In the rows, zero is written as 128.
One turn or mirror swaps these rows in pairs. Which row does each one swap with?
The rows were stretched afterwards, more along some directions than others.
dedi: [132 127 127 124 146 143 142 121 110 165 122 106 119 107 128 124 130 154]
fosu: [130 146 153 146 149 124  97 114 141 143 139 154 123 167  88 121 122 125]
Sir: [145 128 104 155 100 109 114 107 129 116 164 117 119 128 116 140 139 109]
rav: [ 99 101 134 128 112 169 106 135 135 114 129 154 122 115 113 141 130 128]
golur: [144 125 106 156  92 115 108 106 133 104 163 115 111 126 120 139 143 108]
tikuz: [139 146 125 123 134 128 109 108 118 159 118 119 124 119 124 143 133 137]
tev: [139 145 129 140 133 141 160 131 129 143 127 116 130 109 137 112 125 175]
lel: [139 140 126 147 140 124 141 107 115 148 135 114 119 106 126 116 120 148]
vuv: [135 129 104 158  90 119 120 108 133 105 165 115 110 132 122 136 143 112]
gufe: [145 123 127 128 131 118 116 112 127 152 120 101 120 113 113 134 139 137]
Lobi: [ 91 104 131 125 109 172 104 139 131 116 126 155 125 121 117 143 126 127]
sab: [143 148 139 125 138 143 152 120 103 144 104 115 122 105 137 127 126 158]
menag: [130 136 161 124 153 131  82 118 136 153 130 153 132 167  98 135 137 123]
dufa: [130 128 104 160  86 123 117 106 129 103 170 115 113 123 128 137 142 113]
mula: [ 91 102 130 132 104 172 114 137 140 109 132 150 124 119 112 132 130 131]
kif: [ 99 102 132 121 115 171  99 141 136 118 124 160 128 121 114 142 126 130]
gog: [124 145 163 139 164 131  90 116 124 174 133 144 133 165  91 154 134 111]
raka: [137 128 105 157  87 113 115 112 129 105 160 113 116 129 123 134 141 111]
led: [120 140 160 113 164 150 102 128 130 169 109 163 138 165  80 129 126 133]
teme: [133 127 104 150  88 120 120 107 134  99 153 120 115 127 122 135 141 114]
sabi: [131 158 166 128 150 135 108 120 130 144 112 160 130 164 102 140 129 130]
vakop: [153 143 136 142 140 130 128 108 118 156 122 129 128 103 117 139 126 155]
bur: [ 94 107 135 128 111 166 111 141 134 113 125 157 130 125 116 133 128 130]
vitas: [135 125 132 120 150 144 124 128 126 157  94 109 127 117 120 134 136 138]
nolos: [124 143 152 132 153 125  89 116 142 161 135 151 124 177  88 141 136 117]
lub: [110 114 129 113 137 143 107 109 118 169 124 103 135 104 125 143 126 147]
vifi: [151 150 159 133 150 138  90 120 145 140 118 170 134 167  94 130 129 139]
pasip: [132 122 102 156  91 124 110 108 135 110 162 112 111 124 122 142 143 115]
levo: [ 90 106 134 125 107 178 114 135 126 113 131 155 124 115 120 137 125 137]
mir: [135 126 104 152  98 119 124 112 126 110 154 119 119 129 121 135 138 110]
lota: [148 145 137 160 133 126 159 119 107 151 130 113 122 106 133 118 118 156]
disu: [ 89 104 131 129 110 178 122 139 129 116 132 151 121 113 121 136 128 137]
gaten: [139 145 165 134 153 119  84 125 134 142 120 148 132 176  82 133 135 117]
tova: [ 94 105 134 132 121 172 117 136 134 122 135 156 127 125 111 134 130 133]
Til: [143 155 159 154 144 121 113 125 146 136 125 161 131 177 102 118 125 129]
Tagi: [136 166 152 131 164 122 112 124 134 152 132 164 139 170  98 127 127 125]
kur: [142 138 135 127 140 123 118 120 114 138 103 116 130 107 136 137 135 139]
figik: [100 111 134 133 116 166 125 139 129 118 128 162 126 118 115 132 121 135]
rit: [132 165 155 157 139 125 115 120 138 151 159 149 133 161 110 134 127 145]
vod: [120 129 151 116 161 124  89 111 147 162 127 144 148 181  82 126 133 119]
vuri: [145 134 104 159  88 116 116 111 130 102 161 120 111 130 126 133 137 114]
besot: [134 143 125 127 129 139 123 125 113 153 126 111 117  98 127 139 121 153]

gog pairs with vitas
disu pairs with vuv
nolos pairs with dedi
sab pairs with sabi

